In the data rows, the value 128 means zero.
Some points, one per row:
[97 170 141 137 104 138 98 85 140 78 101 81 112 125 121 124 112 116 198
 111 74 134 99 199 128 187 125 70 117 66 200 143 142 163 82 131 158 100
 64 128 152 129 215 100 172 95 173 141]
[167 164 63 140 164 146 165 132 149 63 176 96 188 71 188 78 163 143 140
 164 156 213 99 95 178 126 152 95 68 169 119 124 177 136 91 108 88 164
 136 145 128 188 74 111 144 167 154 178]
[47 220 255 86 44 127 41 0 7 193 223 72 145 101 103 39 75 199 223
 82 89 143 145 183 199 193 100 0 255 0 171 149 113 53 48 26 106 24
 2 84 131 83 234 72 117 42 240 25]
[190 111 119 112 145 158 118 194 119 123 122 115 142 149 102 105 158 101 45
 138 200 62 110 140 135 110 122 171 137 187 81 170 139 130 141 104 128 173
 102 138 119 138 108 115 135 152 141 134]
[142 119 122 168 158 101 76 166 177 137 115 110 152 138 135 105 159 108 150
 86 123 95 195 140 145 113 145 113 130 128 79 153 97 53 96 118 27 73
 125 84 89 145 224 94 148 143 147 150]
[60 196 203 115 63 100 94 24 48 198 173 149 104 94 131 109 162 105 136
 96 129 108 133 119 172 170 134 47 171 66 131 145 99 130 99 114 128 92
 116 96 136 106 204 105 128 91 135 62]
[77 188 98 105 122 100 115 124 117 155 108 107 192 128 127 80 127 147 153
 107 68 117 113 139 159 225 132 105 112 86 130 129 158 179 145 95 120 80
 56 135 116 154 154 99 173 98 192 120]
[85 139 167 102 140 116 148 159 154 117 185 131 157 142 159 96 134 111 149
 126 100 98 120 139 103 80 149 155 90 101 166 112 125 128 163 160 131 68
 137 154 150 105 127 146 203 65 130 136]
[168 120 112 114 198 112 128 85 112 91 77 115 212 110 129 130 191 121 138
 132 110 154 77 148 192 122 167 88 160 180 145 40 151 102 78 136 90 161
 141 110 143 156 188 145 163 120 166 102]
[122 154 118 112 112 130 141 85 114 158 82 111 163 165 156 189 131 108 167
 123 142 124 73 162 139 127 101 151 176 117 152 142 133 167 100 132 138 110
 116 162 146 156 191 120 142 56 149 143]
[118 181 167 88 49 90 87 76 141 129 141 89 171 94 94 126 180 186 190
 93 143 189 105 142 148 147 65 55 156 117 127 96 132 120 136 63 85 100
 64 110 164 147 194 166 134 115 175 93]
[130 120 74 210 119 134 145 181 117 55 178 126 99 97 160 162 98 111 166
 105 147 146 117 115 141 112 208 132 82 228 132 129 165 137 105 186 179 92
 162 107 160 191 60 156 113 182 130 148]
[104 168 152 63 86 109 92 150 104 153 176 203 152 109 142 108 101 141 190
 108 62 185 176 152 73 124 134 123 72 136 139 181 121 184 165 131 195 117
 101 148 130 68 143 42 141 132 131 49]
[215 112 34 185 174 152 189 167 110 116 114 176 137 134 215 141 125 71 160
 126 108 167 107 138 131 121 170 134 0 199 67 101 107 116 100 198 104 139
 155 94 162 191 76 134 146 142 106 183]
[107 132 85 168 130 207 121 181 164 148 155 145 92 113 97 129 75 147 59
 185 159 126 180 92 46 101 120 148 149 92 78 158 146 126 129 120 134 170
 167 235 105 77 52 183 74 183 50 133]
[163 164 128 147 116 113 86 77 77 136 157 110 106 133 136 127 90 84 157
 104 50 127 113 121 149 173 77 58 129 91 187 146 124 60 101 130 141 34
 150 103 133 76 151 127 145 142 166 103]
[209 73 101 163 244 132 108 166 167 105 67 122 120 143 213 139 159 114 123
 163 201 132 141 44 95 40 158 142 20 255 114 18 186 75 143 129 76 165
 211 142 147 192 62 121 137 202 110 156]
[149 84 89 117 203 113 135 204 117 178 136 127 121 152 131 170 121 165 9
 158 172 115 167 165 129 116 100 144 141 140 101 118 142 111 159 118 134 177
 136 165 125 113 91 156 39 186 112 86]
[95 228 176 126 107 110 105 86 101 150 177 195 124 106 84 94 126 158 76
 87 107 106 128 136 228 188 120 44 206 92 141 164 148 94 147 75 110 134
 112 79 130 67 206 116 145 87 196 49]
[93 145 105 136 83 166 67 194 133 140 178 237 104 91 122 160 99 143 164
 112 94 130 144 155 103 140 55 126 195 89 168 170 143 127 255 105 154 124
 102 150 110 36 58 165 102 144 115 107]
Then 15 other points, each followed by its number:
[119 113 81 173 129 159 146 126 207 98 107 88 136 150 137 192 111 166 133
 115 104 168 142 121 182 132 170 140 110 141 91 61 131 135 136 76 122 180
 177 105 50 163 77 98 172 150 133 181] 0
[173 120 47 102 168 150 168 202 188 184 148 209 126 147 145 174 202 130 41
 214 164 79 232 124 25 43 135 204 154 187 72 182 73 104 247 183 145 255
 194 221 63 100 20 179 99 170 17 189] 1
[71 134 121 62 77 111 105 149 86 150 128 126 167 101 63 143 87 188 153
 143 85 87 155 160 166 169 169 97 180 110 120 136 111 152 134 119 144 95
 98 106 125 38 177 115 131 74 160 105] 2
[77 182 210 104 109 156 144 192 127 204 128 171 95 140 116 149 132 185 106
 152 116 142 164 142 22 100 78 95 124 78 133 162 108 120 196 118 157 169
 154 146 149 103 167 146 165 94 127 122] 3
[154 31 61 160 208 88 144 168 133 126 118 18 117 124 50 165 172 95 57
 203 183 187 77 139 160 106 147 198 50 189 134 62 138 107 116 146 94 148
 83 199 146 201 91 178 94 154 33 227] 4
[196 0 61 238 234 122 136 213 149 39 62 103 76 144 182 140 160 122 56
 155 237 143 116 100 126 17 191 250 69 226 93 55 82 190 154 200 145 245
 199 176 164 191 29 145 45 190 39 203] 5
[173 49 181 30 62 149 114 208 146 181 136 202 140 38 77 128 102 155 106
 102 130 86 121 145 5 99 107 150 157 53 214 190 145 181 187 149 223 149
 156 168 113 34 96 167 91 128 100 104] 6
[211 78 98 141 112 141 112 82 94 93 114 76 114 98 169 115 145 172 137
 129 136 187 73 80 113 119 172 153 98 245 98 95 150 33 113 124 63 170
 165 109 164 160 89 120 156 172 85 96] 7
[81 56 124 106 204 127 100 89 112 160 128 116 152 117 177 122 159 156 146
 121 185 112 164 63 132 111 88 108 130 143 134 164 138 119 104 117 112 233
 142 137 116 115 155 152 112 185 129 69] 8
[68 204 164 142 85 132 126 74 160 153 125 167 92 126 92 111 119 95 155
 172 122 102 80 197 147 171 132 59 160 56 167 139 134 132 89 73 130 37
 73 105 125 128 201 117 114 47 140 98] 9
[116 119 160 109 139 142 128 120 117 188 185 138 169 83 87 74 128 173 76
 142 100 87 126 89 152 86 155 120 183 97 125 174 163 106 210 89 180 118
 159 141 156 73 163 73 159 104 154 88] 10
[97 121 154 91 56 148 105 137 120 214 185 133 159 87 115 85 123 196 122
 166 140 90 80 69 52 100 59 107 172 34 142 179 81 81 191 92 132 112
 162 126 78 89 157 134 145 70 80 82] 11
[59 190 173 66 72 146 142 89 75 125 130 162 104 132 111 148 53 116 119
 79 137 146 131 151 170 154 75 75 218 83 133 182 165 121 175 100 135 89
 116 160 92 119 172 117 91 94 183 73] 12
[137 101 100 139 134 106 84 143 167 93 93 86 103 104 149 122 127 88 123
 108 156 121 57 121 186 80 221 201 150 235 120 97 167 207 107 165 84 188
 100 142 151 179 66 135 69 148 109 120] 13
[86 180 171 151 140 83 154 55 117 103 106 77 137 107 104 103 92 156 160
 80 102 159 142 92 185 179 106 110 117 89 126 78 103 157 70 124 133 82
 139 75 158 107 197 81 151 78 177 114] 14
Which three of these numbered points are nearest to each point below, looking only along the 5 directions in which the first points spread most? Their numbers follow each, nearest first.
[151 164 68 125 102 130 167 155 218 102 99 106 133 106 84 209 121 146 108
 135 113 153 148 112 64 178 70 255 29 71 116 156 171 208 217 171 163 106
 119 204 137 142 51 178 72 156 68 238] > 6 13 0
[230 45 22 175 215 131 237 161 196 84 81 120 121 183 159 214 140 133 97
 180 221 162 104 59 161 62 248 208 9 228 132 42 148 125 112 193 120 185
 196 155 144 188 0 166 81 151 45 226] > 5 4 13
[101 157 147 135 147 101 199 183 121 158 89 152 95 172 116 151 126 97 121
 152 147 127 141 163 97 140 129 153 168 108 92 160 83 138 140 174 158 160
 120 154 130 130 149 117 159 62 122 158] > 3 10 2
[53 124 160 91 85 129 124 47 83 56 116 102 121 150 141 93 149 139 118
 90 75 109 147 213 133 179 131 84 152 44 212 138 112 90 79 73 175 73
 111 71 120 123 198 127 131 57 131 53] > 9 14 2
[224 73 81 183 185 160 148 162 158 84 148 203 129 159 154 86 58 146 97
 112 144 153 147 138 178 120 199 132 35 255 76 55 126 137 62 151 79 165
 191 38 127 218 41 138 147 202 160 201] > 7 13 0
[157 72 123 131 64 176 97 166 166 148 155 140 139 116 117 124 139 135 135
 150 126 121 135 178 33 122 85 163 114 94 184 165 134 106 148 114 150 126
 148 162 109 69 65 135 162 144 116 158] > 3 6 10
[114 206 206 91 55 138 140 2 155 111 181 104 101 90 114 113 120 107 140
 74 51 159 99 255 181 172 162 140 116 91 104 83 176 168 77 128 49 96
 88 97 156 159 181 111 144 49 195 163] > 14 9 2
[120 74 173 95 134 143 106 130 154 96 85 177 131 174 106 178 151 134 116
 96 200 92 151 96 103 104 133 121 138 137 145 141 115 107 138 88 153 136
 109 133 125 137 108 147 86 151 160 109] > 8 10 3
